One turn moves every row onto another: examples first, then more rows asked
q_202: [ -2 -12   0  -7  -3 -10  -7  -7  -8 -19  -8   9  -2  -4  11  -4   2  -2
   3]
q_170: [ -1  10 -12   6  12   2  -8  -1  -1  -6  -6   2  -7 -17  11   7   4  -5
   8]
q_722: [-14  -2 -15   1   0   9 -20  -4  -5  -4 -18  14   8 -10   6   5  -3 -10
  -1]
q_590: [-11  15  -7   0   9   8  -8   0  -7  -4  -6  14  14 -17  -2  -7   1   4
   7]
q_96: [ -8  -4 -15  -1 -16  -5  -6   1 -11  -3  -6  11  13 -11  10   5   0  -7
   3]
q_928: [ -4   5   2  -8  -9  -3  -9   5  -2 -10  -8  -9  -3  -6   0  -6  -8  -3
   7]
q_981: [-15   5 -12   2 -11   9  -9 -15 -16 -20 -15  10  -4  -4  -2  -6  -4  -4
   6]
q_937: [-15  12 -18   4  10  -4  -1  -2  -4   0   0  16   7 -14   5  -4  -3 -14
   8]
q_341: [-23   3  -4   1   4 -18  -8   4   4 -13  -1  11   2  -3   8   3  -7   0
   9]
q_342: [-14  10   7  -6  -2   7 -15   0   2  -2  -7  15  -4  -5  -4  -2   0   3
  17]
q_907: [-10   0 -16 -16  -3  -7 -10  -4 -10  -6  -1   8  -8  -9  -7 -11 -10   0
   6]
q_391: [-27   2  -6  -6   5  -5 -17   4  -6 -12  -5  17   3   4  -1   1  -6   3
  14]
q_193: [ -8  16 -11   3  -1   3 -18  -1  -4 -11  -9  15   3 -10   4  11  -8   7
  21]
q_740: [-19   4  -6 -11  -7  -1  -6  -4  -1 -29  -3  10  -3 -11  10   7  -5 -10
   6]
q_570: [-11   8 -19   4   4 -12  -9  -6   2  -4  -8  17   6 -12   3   5  -8  -8
  19]
q_79: [-13  -1  -5 -15  15   4 -14  -1  -7 -15 -12   9  -9   2   0   2  -1  -5
   7]
q_331: [-19   5 -11 -17  -6  -3  -9  -2  -8 -12   0   8  -9   0   5  -3 -13 -12
  13]
q_707: [ -9  11  -5  -2 -13   4 -17   9 -13  -5  -7  12  -6  -4   3  -4   5   4
  13]
q_795: [-11  -3  -7 -11  16   6 -15   1  -5 -14 -11   8  -6   4   2   1  -1  -3
   4]
q_453: [ -6   1 -21  10   4  -7  -8   1  -9   3   0  15   4  -4  12  -1  -9  -8
  12]
q_776: [ -5   2  -8 -12  -9   1  -8   7 -14   1  -1   2   9  -7   6   3   5  -5
  12]
q_497: [-12   1 -13   1   9   4   2 -13  -9 -10   7  16  -7 -16   4   6  -2  -1
   5]
q_956: [ -6  13  -2  -6  -8  -1  -7   4  -1 -10  -9 -11   1  -8   2  -3  -4  -4
   5]
q_5: [-13  16  -2  12  -1 -12  -7  -5  -4 -13 -14   9   3  -6   5  -7  -9  -3
  -2]
q_579: [-11  17  -5  14   0 -12  -6  -2  -5 -13 -12  13   1  -6   6  -2 -12  -4
   2]
q_565: [-15   5 -12  -2 -13   7 -10  -9 -19 -20 -12  10  -7  -7  -2  -9  -6  -6
   5]
q_854: [ -8  16   0  -9  -1   9  -7   0 -17  -4  -6  22  -6  -2  -4  -2   1  -2
   5]
q_628: [-15  -2 -12   6   2   9 -17  -3  -2  -2 -17  18   9  -9   9   4  -4 -13
   2]
q_180: [ -9  -5 -11   6  -5  -4  -7   6   0 -19  -5  14   2 -13   9   2  11 -14
   3]
q_152: [-10  -3 -10  -9  -2   2  -6   2  -5 -17   2   9  -1 -15   2  -6 -10   0
 -12]
q_345: [ -2  11  -9   3  11   3  -8  -4  -3  -8  -5   1 -10 -13  13  10   3  -6
   7]
q_329: [  1   0  -7   5   1  -8   1  -1  -3 -18  -2  18  -2 -12  -3   5   0  -8
  -4]
q_348: [-12  -3  -7 -17  -4  -8  -6  -7 -10  -7  -5   6  -3  -3   5 -13   2 -11
  16]
q_538: [-16  -3  -4  10  -4  -1  -8   1   8 -18   2  17  -1  -8   2   4 -10 -11
   0]
q_419: [ -5  11  -1   8   3   5 -11   2 -16  -4  -4  15   8   3  15  -4  -2  -1
  14]
q_494: [-12  10  -7   0  -1   2   1 -14 -16 -11   3  10  -6 -13  -6  -4  -5   4
  13]

q_391 goes to q_497
q_419 goes to q_740
Where do these go?
q_329 goes to q_707
q_795 goes to q_345
q_348 goes to q_570
q_170 goes to q_928

One turn moves every row onto another: examples first, then more rows asked
q_951: [-12  -3  -4  14  -6  -2   2  13   8  -2   4  13   0  -5 -17   0  -6  11
  10  -1   1  -5   0   3   2   8 -10  10 -15  10  -5   3   5  -3   3   0
   1  -8  -7   5   1  -9  -6 -24  -6  -5   6  -2   4  -6  -8   4   5 -16
   0  -2 -14   1]
q_962: [ 12   6 -15  -3  -6 -17   3  -1   3   9   0   4 -11  -8 -14   4 -18   6
   2  -1 -13  -2   4   3  -1  -4 -10  10  -4 -11  -5   3  -1   9   6   5
   3  10  -4   2  22 -12 -11 -12  -1   1   6  -2  -1  -2  -3   2   9  -7
  -7   1   5   7]
q_772: [ -2  11 -10   7   3   1  -1 -12   6 -21  -4   6   7  -5  -6   3  -3   5
  10  -4  -6   9   7   1   2  -7  -9  -6   5   5   3   3  -9   7   5  -4
  -1   2   6   0   5   7  -2 -10   1  -4  -1  -5   2 -11  -5  -1  -3  -9
  16  -7   0   7]
q_92: [  2   3  -4  -1  -4  13  -5   0   4  -8   6   8  -4   6   6   6 -10   3
   9  -9  -2  -9  -3   1  -1  -5 -15  -4   9  -1  -6  -4  -6   4   1   1
   2  -3  -1   4  10   1  -4 -14   1   0 -10  -2  -5   2  -5 -14 -10   0
  14   3  -3   2]
q_477: [ -1   1  -6  -9   2  -1  -7  -4   0  -1  -4   3   5  -5  13   2  -2   0
  23  -8  -6  -5   4   7   1   3  -1   2   9  -1  -7   4   0 -10   1   1
  11   0  -2   5   9  -1  -5 -12   5   0   5  -2   5 -29 -14   0  -5   7
   6   1   4  -8]
q_410: [  2   2  -6 -18 -26  -4 -13   6   5   1  -7   4   4  -5 -20  12 -18  -4
  -6 -11  -5   2   6   4   3  -5  -7   5 -10   3  -4  14   1   3   1  -2
  10   1 -11   4  11  -9 -11  -9   0   5   5  -4   6   6  -9   0  -1   0
  10   4  -3  11]
q_181: [ -1  -2  -5  -4   3   3 -16  -8   5  -9 -15  -2   2   5  -8  12 -19   0
   1 -11   9  -5   7  10  -2   4  -1   2  -7 -10   3  -7   4  -3   7   5
  10   1 -21   1   6  -7  -1 -11  -5  -4   4  11   9  -7 -11  15  -5  -1
  11   3  -4  12]
q_593: [  2   2  -6   7 -16   8  -3 -12  -9  -6  -8   8   3 -14  -2   9  -1  -7
   9   0   0  -3   9 -14   3   1   0  -2  -4 -11   2  10   8   4   6   7
   6   9   3   0   7   0  -5   2   2  14   0   3  -1  -1 -13  -2 -10  -7
 -10  -9   0  -3]
q_123: [  8   1  -9  -1 -22  13   0  -1   2   6  -3   3   0 -10   5   0  -3  -4
  17  -7  -6  -3   0  -8   5   5 -10  10 -17 -11  -7  -5   6 -10   4   0
  12  -1  -1  -2   4   0   1 -11   7  12   3  -2   3   4  -7  15  -7  -4
 -12  -2  -1  -6]
q_589: [ -8  -4  -2   3  -7  -6  -5  -4   1   6  -7   0   4 -10  -4  11  -3   0
  18   6  -5  -6   6  -1   6   1  -4   7  -7   1 -16  -9  12  -8  15  -4
   9   8   3   6   6  -8  -8 -12  -6  18   8  12  -4 -14 -14   6   2   9
  -5  -2 -13  -5]
q_669: [ -2   4 -13   0   0  -4  -6 -14  14   6 -11  11  -2   6 -11   7  -6   0
   5   4  -3   3   9  -5   9  12  -3   0  -5 -14 -13  -9  -8  13  11 -12
  21   5  -6   2   9 -12  -1 -13   5   6  -5  10  12  -5  -8   5 -14 -11
  -2   5  -6   6]
q_422: [-13   3 -10   3   3 -12  -8   8  -4  -1  -9   0   1  -1  -6   0  -3  -1
   9   2  -2 -10  -4   2  12   7  -6  -8  -7  18 -18   5   5   1  -1  -9
   8  -8   0  11  -1  -7   0 -16   2   8   9  -2   0  -9 -15  -2   0   2
  12  10   2  -4]
q_27: [ -2   2  -4   5   1 -10 -10  -6  -1   4  -8  10  -4  -1  -5   6 -10  -4
   5   1   0 -10   8  -3  16   8  -1   7   0  -2  11   2   1  10  -9 -13
  12  -5 -23   9  17  -9  -8 -11   5  -5   5   2   4   4  -9  14   6  -3
  -6  -1   6   3]
q_389: [-10   2  -3  14  -2  -2   0  -4  -1  -2  -9  -2  19   1 -16  -1  -8  -4
   8   4  -1   1   4  -4   9   5 -12  -5 -18   6  -2  18   1  -6   5   5
  -1  -3  -2   0  -6  -5  -4 -12  -7  -5  10  -1   2   1  -7   9   1  -9
  -9   1  -3   7]
q_346: [  6   6 -19  -7  -6  -7   7  -7  13   8  -9  10   7   2 -10  20  -4  -2
  -3 -22  -7   1  -3   0  -5   0 -10   8 -15   0  -6   8  -3   0  10   1
   9   0  -9   4  11  -6 -12 -16   5  -1  -4   2   4 -11  -6   3  -9 -14
   1  11   9   3]

q_593 goes to q_389
q_422 goes to q_477
q_346 goes to q_962
Where do these go?
q_181 goes to q_669
q_123 goes to q_951

One turn moves every row onto another: examples first, then more rows asked
q_338: [-13  12   7   4   0   9   0  -1   8   5  -5  10  -5 -15   8]
q_464: [-17  14  11  10  -1  -2   3   5   9   1   2   1  -4  -7  10]
q_741: [ -5  11   8   7   0  16  -1  -4  10   9  -3   9  -5 -11   8]
q_268: [  3   1  -3   7  -3  14   3 -14  15  -7  -1  16   1 -10   0]
q_236: [-12   8  -7  10 -10   4   4  -3  21  -9   7  15 -10  -3   7]
q_531: [-10  15  15  13   0   5   2   3   9   8   3   1  -4  -3  10]
q_656: [ -3   7   7   7  -2  12 -10   0   6   1 -10   8   2 -10   7]
q_350: [ -1   1   6  11  -5  -2   9   1   2   2  11  21   9  -7 -14]
q_616: [-10  13   7  17  -6   1   4   3  17  -2  13   3  -8   6   9]
q_407: [-6  6 16 13  0  4  2  1 -3  4 -3 -1 -1  2  5]
q_762: [  2   3   2  15  -8   1  10   3   3   2   6  21  10   0 -16]
q_882: [ -1   2   6  13  -4  -2   9   2   3   3  11  21   9  -6 -15]
q_536: [-2  8 -4  8 -6 19  2 -8 19  1  1 17 -8 -7  7]
q_691: [  0   1  -5  13  -8   4   7 -11  20 -15  11  14  -2   3   0]
q_911: [ 1  2  6  7 -1 16  0 -5 -1  5 -9  9 -2 -6  4]
q_385: [ -1   6  11   7   5  11   1 -10   5   1  -6   8   6 -14   1]
q_506: [ 2 -2 -6  7 -9 17  3 -9  9 -4 -2 15 -7  0  3]
q_3: [-9 10 13 13 -2  1 -8  6  7 -2 -3  0  1 -2  8]
q_479: [-1  2 -5  7 -9 15 -8 -4 15 -6 -6 15 -2 -7  6]
q_208: [  0   4   5  15  -6   0   9   4   1   5   5  20  11  -1 -15]
q_999: [ -1   2   5  12  -5   0  10   1   3   3  11  22   8  -6 -14]
q_655: [-5  4  8 18 -7 -2  6  3  6 -5  8 -1 -5 13  5]
q_916: [-16  12   2  13  -8  -4   5   4  16  -7  10   6  -9   2   8]
q_458: [-6  9 18 15  4 -2  4 -1  6 -2  3 -1  5 -5  3]
q_683: [ -1   1   4  12  -5  -1  10   2   3   2  12  23   8  -5 -15]
q_128: [  0   3   3  16  -8   0  10   4   4   2   7  20  10   1 -15]
q_68: [ -1   2   5  13  -5  -2   9   2   3   1  12  21   8  -5 -15]
q_194: [ -1  -1  -5  14 -12   6   6  -3  13 -11   9  10  -8  11   3]
q_362: [-10   8  -5   4  -6  13   2  -6  15  -2  -2  17  -7 -13   7]
q_667: [ -8   8   7  16 -10  -3  -6   6  15 -11   6   3  -3   7   8]
q_457: [ -6   8  -5  15 -10   9   5  -4  23  -5  12  13 -10   4   7]
q_586: [  0   3   5  16  -7  -1  10   4   2   3   6  19  11   1 -15]
q_615: [  1   2   2  15  -7   2   9   2   3   4   4  21  11  -2 -16]
q_468: [ -5   7   9  18  -3  -6   7  -2  14 -13  13   2   2   6   3]
q_138: [ -3   3  -5  13 -13   6  -6  -1  20 -14   4  12  -5   4   6]

q_506 goes to q_407
q_999 goes to q_882
q_208 goes to q_128
Where do these go?
q_536 goes to q_531
q_667 goes to q_479
q_468 goes to q_268
q_464 goes to q_236

One turn moves every row onto another: examples first, then more rows asked
q_629: [  3   2   2   5   6  -5   7  -2  22  -4  -9  -1  -6  -8   7 -12   3]
q_267: [  4  15   6  13   0   1  19   0   6 -10  -2  10  -3   0   1  -4   4]
q_91: [  7  -2   7   2   3   8   4  -7   8 -21  -8   4   1   2  -1 -15  16]
q_337: [16  8  9  3  3 11  2  5 22 -3 -4 -6 -9 -7 -4 -9  4]
q_662: [  2 -17   5   1   0   7  17  -1   9  -7  -1   1  -1   1   4  -8   2]
q_649: [ -8 -16   5   1   1   8   8  -2  11  -5  -5   4   4   0  -5   5   6]
q_450: [  5   2   0   0   7   4 -11   6   9   0  11   2  -2  10  -8  -2   7]
q_835: [  5   4   3  14   0   9  11  -2   9  -5  -3  -4  -6   1   1 -16  -8]
q_246: [ 6 15  8 10 -2  2 -2  5 15  1 10  1 -6  2  0  9 -3]
q_412: [ 17   9  17  -1  -4   7   4 -10  16  -4   3  -6  -7   0  -1 -11   7]
q_638: [ 6  7  2  7  0  4  0 -2  4  1  7  6 -1 12 10 12 -1]
q_576: [ 8 -1 -1 14  0 15  1 -2  3 -5  2 10  5  8 -6 -3 -5]
q_169: [ -4  -4  -2  -7   0  12   8  -9  15 -12   3   2  -4 -10  -1  -5  19]
q_109: [11 -1  1  4 -4  1 -7  2 -7 -1  1  6  0 -3 -6 -1  5]
q_880: [ -3  -4  13  -7   2   2  -4  -1   6 -10  13  -9   0 -10  -2  -4   6]
q_297: [ -8   3  -6  -4   3   4   9  -3  10  -5   2 -10   1 -12   1   4   3]
q_973: [ 0  7  8 -9 -5  4 -1  0  6 -4  3 16  6  7  5  6  9]
q_829: [24 10  0 -2  4  3  2  2  9  1 -1 -2 -4 -1  0 -3  3]
q_501: [  4  -6  10  -5   2  13   1  -6   1 -10   6   6   2  11   2   3  18]
q_367: [-2 11  0 -3  7  3 -5 -1 18 -9 -7 -4  7 -4 12 -1 12]
q_311: [ -6 -10   8   4  -7   8   1  -2  10  -8   2 -12   1   0 -11   1   8]
q_539: [-11   5   8   0 -12   6  10   2  17  -8  -3  -6   6  -8   2  -4   7]
q_610: [ -6   1   5   5   4  11  -4  10  14 -11  16  -7  -6   6   6  -1   6]
q_658: [  3  14   7  -6  -3  10  -1   8  14  -7 -14  -3  -3 -10  -1  -5   7]
q_49: [  9  12   8  -5  -2  12  18  -6  17 -11   3   1  -1  -4  11 -10   3]
q_66: [ 0  4 13 -3  1  7 -6 -4  3 -4  8  5  2  4 -8 12 14]
q_513: [ -1   2   5   5  10  13 -10   4  10   0  -6  -9  -7   2   8  -4   4]
q_144: [ -3   2  11   0  -1  17  12  -5  25 -12  -5   3   2  -5   7  -8   7]
q_742: [ 12  15   7   4   7   8   2  -2   1 -10  -5  11   4   6  -8  -7   4]
q_401: [ 10  22   2   5  -7  10   2   1   9 -11  13   3   2   3   0  -8   7]
q_765: [12 -4  7 12 -5  6 13 -3  2 -7 -2  5 -6 -9 -4 -8 13]
q_161: [  4 -13   3  -7   2  16   2  -5   6  -6 -10   9  -7   3  -2   1   4]
q_157: [ -8   1  -3   9  -4  10   9  -7   0 -13   1  11  -2   3   6   6   7]
q_76: [ 8  9  0  3 -6  0 10  5  9  9  6 -2 -5  6 -6  4  2]
q_287: [ -3   4  13   4  -2  11 -13  -4  11 -16   6  -4  -2   7  -3   7   5]
q_768: [  1   9   3   7   1   6  -9  10  15 -10  -6  -1  -7   3   1   7  -6]
q_786: [-11  -8   5   1  -3   8  -3  -6   6  -1  13   8   1  -1   3   1   0]
q_997: [  1  23   6   3   8  10  -1  -4  14   0   3  -1 -11   5   5  -6   3]
q_663: [  4  -4   4   6  -3   9  12  -6  26 -16   1   4  -7   6   9  -4   1]
q_800: [  8  -1   6  12 -10  17   4  -8   7 -13   9  12   5   0   2  -4  12]

q_412 goes to q_663
q_450 goes to q_997
q_501 goes to q_638
Where do these go?
q_367 goes to q_297
q_768 goes to q_658
q_267 goes to q_765
q_246 goes to q_337
q_157 goes to q_109

